In the rows, 128 means zero.
Each named turn below is shown by a few rows before and after it. Which turns, in which order, take the first row of each later pair to the second? The first pair is answered.
q898 (before |-> after):
[ 69 120 122 101 132 147  68 144 164 131 136] |-> [ 65 113 104  98 136 101  88 125 141 116  94]
[135 133 156 155 104 109 162 178 108 148 113] |-> [144 116 158 137 119 157 129 169 154 163 166]
[130 123 136 148 121 174 119 149 137 123 167] |-> [133  86 104 119 151 147 111 112 149 114 145]
q156 (before |-> after):
[113 143 119 123 166 149 123  80 118 119 129] |-> [140 149 123 153 152 139 158  87 110 108 124]
[ 87 140 127 110 132 164  90 133 113 139 144] |-> [117 173 138 149 114 159 134 129  90 120 136]
[ 87 132 115  99 132 134  93 115 117 123  91] |-> [101 163 126 130 112 137 127 110  98 112  84]
q314 (before |-> after):
[175 119 137 163 115 140 152 171 143 139 156] |-> [183 126 131 161 122 154 157 134 148 127 160]
[124 149 116 124  97 113 168 101  90 116 132] |-> [108 136 111  93 123 147 128  82 116 126 162]
[119 140 138 130 121 108 143 128  91 132 101] |-> [116 143 130 118 135 137 134  84 108 126 118]
[128 119  97 112 151 102 124 104 109 107  94] |-> [113 107  96 100 159 113 105 111 121 116 109]
Now pairs of rows:
(two turns a pair)
[ 64 146 103  97 163 172  98 154 131 107 112] |-> [ 58 161 109 111 151 152 117 162 105 101  93]
q898 q898
[144 139 170 140 124 125 135 143 132 121 116] |-> [149 111 151 119 147 125 122 112 152 119 117]
q898 q898
[100 173 142  96 115 148 125 148  92 127 149] |-> [103 146 138  98 111 119 131 183  98 138 140]
q898 q314
[131 105 112 109 134 113 135 102 112 102 123] |-> [135 140 144 137 106 150 137 142 106 119 152]
q898 q898
[148 116 121 118 143 126 121 157 141 154 138] |-> [145 111 116 113 150 114 113 150 139 154 126]
q314 q156
[142 127 104 132 151  81 165  95 113 112  76] |-> [107 113  96  99 168  94 123  87 126 126  84]
q156 q156
[208  59 109 135 128  96 174 143 187 125 111] |-> [118  88 100  94 142  44 148 127 123 117  38]
q156 q898
[125 158 127 122 130 132 143  86 116 100 108] |-> [158 153 141 150 103 134 162 129 126 109 128]
q156 q898
[140 158 136 147 124 166 121  99 140 123 158] |-> [117  99 111 107 145 129  92 109 151 136 140]
q314 q898
[113 155 154 114 143 150 109 136 112 132 147] |-> [125 167 150 121 146 144 133 108 103 117 136]
q898 q156
[120 153 129 139 140 124 154  92 104 101 109] |-> [ 82 117 139 117 133 117 111 164 121 140 128]
q314 q314
[170 111  99 107 149 106 171  81 136  94  97] |-> [131 116 106 101 137  66 163 124 107 103  69]
q314 q898
[133 166 148 156 106 143 163 143 109 117 114] |-> [138 106 110 108 153 159 128  90 160 119 130]
q898 q898
[152  99  92 122 150  66 150  86 121  95  76] |-> [125 141 117 135 124  59 156 123  80  97  62]
q314 q898
[126 138 171 133 125 105 139 154 117 161 137] |-> [163 115 155 139 135  99 163 123 132 147 132]
q314 q156
[125 125 129 136 122 120 130 147 122 127 127] |-> [136 131 129 140 120 124 138 136 124 120 128]
q898 q314
[159 122 151 128 115 129 144 145 118 144 139] |-> [156 120 146 112 127 152 127 127 127 143 151]
q314 q314
[145 127 129 181  85  93 158 198 112 141  99] |-> [158  57  95 118 143 143  97 144 192 152 146]
q898 q898
[144 123 153 121 123 133 114 187 153 134 167] |-> [178 123 146 130 129 145 135 152 165 118 169]
q314 q898
[107 159 143 132 127 144 112 148 116 131 121] |-> [123 165 146 139 127 158 122 135 121 122 123]
q898 q156
[152 117 107 120 137 133 131 142 147 120 127] |-> [127 152 115 116 136 153 117 120 127 116 128]
q156 q156
[179 124 119 142 129 167 177  86 142  88 140] |-> [135  83 136 134  99 125 143 213 140 135 140]
q314 q314
[107  92 147  89 113 143 100 166 139 156 153] |-> [ 80 138 140  78 125 142 102 105  99 135 121]
q898 q156
[136 146 125 104 132 165 130 115 152 126 137] |-> [130 137 128 107 122 160 119 147 155 137 143]
q156 q314
[136 124 118 114 142 176  80 125 135 128 176] |-> [182 147 130 164 116 162 139 133 118 109 166]
q156 q156
[145 183 170 158 141 185 134 126 124  96 135] |-> [120 160 178 153 127 157 116 198 125 121 136]
q314 q314
[107 144 133 115 157 199 110 104 138 142 157] |-> [ 97 155 119 128 152 119 151  97  79 116  78]
q898 q898
[125 137 125 118 154 172 117  97 160 137 161] |-> [103  95 120 105 148 119 109 156 158 156 137]
q314 q898
[181 171 145 154 123 132 127 100 137 119 158] |-> [153 146 158 145 105 106 103 173 138 149 163]
q314 q314
[ 92 137 110 129 142 141 167  93 109 125  76] |-> [131 123 128 167 111 137 195 154 123 138  98]
q898 q156
[168 126 107 129 144 119 156  61 138 106 134] |-> [161 139 117 153 120  85 176  95 107 107 108]
q156 q898
[169 119  88 143 100  94 150 113 115 132 101] |-> [176 126 109 145  94 158 126 129 147 154 162]
q898 q898
[ 73 152 145 136 123  75 140 169  91 128  83] |-> [ 72 121 133 124 132  66 128 180 107 137  86]
q156 q156
[125 143 148 147 103 156 136 143 119 124 153] |-> [124  99 110 114 137 121 133  91 129 113 121]
q898 q898
[124 135 112 126 142 129 142  81 103 101 112] |-> [133 158 140 142 126 170 135 113 112 117 152]
q898 q898
[167  28  86  75 174 150  87 115 204 147 171] |-> [ 88  71  72  51 179  66  92  80 114 122  66]
q898 q156
[ 89 139 139 125 132 116 116 152 113 141 114] |-> [116 154 150 150 123 114 145 148 106 130 107]
q898 q314
[123 133 128 124 142 119 121 105 160 114 137] |-> [109 133 124 121 139 109 116 108 152 118 128]
q898 q314
[149 140 108 153 119 106 174  94  93  92 112] |-> [160 134 124 142 126 178 134 101 141 115 185]
q898 q898
[ 99 113 107 107 112 101 146 138 110 122 114] |-> [ 92 128 114 113 113 111 145 129 101 120 113]
q156 q156
[154 168 148 159  97 134 158 206 128 133 149] |-> [149 161 135 114 137 199 113 134 167 129 187]
q314 q314
[106 144 109 147 149  93 118 130  97 103 134] |-> [119 157 127 160 136 118 121 157 106 115 161]
q156 q898
[141  79 113 108 147  98 128 152 174 144 121] |-> [158 123 111 128 145  96 171  93 142 109  98]
q898 q314
[ 88 170 147 114 128 173  89 116 115 141 153] |-> [178 120 144 172 100 116 168 165 128 131 135]
q156 q156
[127 121 122 130 129 122 161 143 108 124 112] |-> [117 114 129 126 125 124 148 159 114 135 123]
q156 q898
[ 79 175 151 145 104  90 141 178  55 148 111] |-> [120 208 152 146 130 186 134  78  93 127 163]
q314 q898
[ 99 128 132 110 151 125 111 124 128 134 121] |-> [100 147 140 119 144 136 119 121 120 130 124]
q156 q314
[181  91 113 134 145 128 159 113 163 129 142] |-> [124 142 119 105 159 170 114  75 144 130 150]
q156 q156
[141 105 122 123 122 131 160  76 116 103 141] |-> [100 127 138 105 124 162 120  92 110 119 163]
q314 q156
[135 114 122 141 151 122 123  99 142 135 141] |-> [124 114 118 132 154 116 118  97 135 137 139]
q898 q314
[109 157 124 134 125 140 126 116 105 119 111] |-> [125 154 129 149 116 141 143 127 108 117 114]
q314 q156
[134  73 122 142 145  87 116 162 155 108 110] |-> [ 78 120 131 128 146  92  96 146 114 105  87]
q156 q898
[139 134 117 143 132  98 154 105 120 107  88] |-> [141 141 134 158 108 101 155 154 114 121 104]
q156 q898
[105 111 145 112 147  94 110 153 133 141 139] |-> [132 137 138 124 160 116 137  81 126 105 130]
q314 q314
[147 133 105 103 145 129 115 110 141 115 147] |-> [129 123 111 106 133  95 113 154 129 125 130]
q314 q898
[108  81 117 105 108  88 115 167 128 137 107] |-> [151 139 124 152  98 106 174 103 105 100  97]
q898 q314
[119 168 153 163  94 149 123 135 100 117 149] |-> [119 104 102 112 145 127 102  68 133 107 127]
q898 q898
[142 164 167 118  91 158 125 104 149 136 133] |-> [132 156 174 122  77 138 129 147 139 147 124]
q314 q314
[ 71 166 122 106 143 112  94 144 123 133 156] |-> [104 196 121 131 140 108 138  97 103 104 137]
q314 q314
[ 61 122 118  89 125 112  95 152 101 140  89] |-> [ 95 150 109 101 140 137 124  62  96 108  83]
q314 q314
[ 92 157 128  92 150 184  83  84 134 124 151] |-> [140 172 138 129 138 197 126  71 136 104 156]
q156 q898
[143 127 146 110 126 101 143 117 110 103 124] |-> [145 145 155 113 126 139 131 112 122 108 150]
q898 q314
[153 117  84 125 120 116 147  87 110 127 138] |-> [131  93  95 119 108  95 127 150 114 150 141]
q314 q314
[116 107 106 116 145 111 128  81 131 113 113] |-> [ 92 105 113 101 140 118  96 109 138 129 125]
q156 q314
[144  63 128  92 125 163 125 124 218 108 151] |-> [ 85  80 109  63 144 111 117  85 166  90  84]
q898 q156
[104 139 145 171 108 116 133 140  86 145 126] |-> [123 103 143 161 117 133 115 159 129 157 165]
q156 q898
[139 111  85 122 141  74 152  74 125 106  83] |-> [106  84  80  88 154  86 102  95 147 130  99]
q156 q314
[122 128 154 116 116 145 124 165 139 162 131] |-> [119 109 139  90 139 146 108 130 152 158 128]
q156 q898
[146 135 131 130 137 162 151 111 153 104 148] |-> [118 100 122 100 148 143 114 138 165 125 146]
q898 q314
[139  79 106 115 110  92 138 136 105 106 112] |-> [122  92 108 106 111  92 127 133  92 107 105]
q156 q314
[192  85 129 157  99 104 135 184 144 166 149] |-> [125  87 116  88 141 143  59 132 158 176 167]
q898 q156
[136 122 139 128 129 153 116 139 150 144 160] |-> [158 139 140 154 119 140 152 124 134 122 141]
q314 q314
[133 143 147 139 121 154 138 125 104 124 144] |-> [150 117 141 134 131 152 144 117 124 120 148]
q156 q314
[155 119 106 141 119 125 169 138 116 113 105] |-> [150  92  93 121 136 119 150 134 133 119 104]
q156 q314
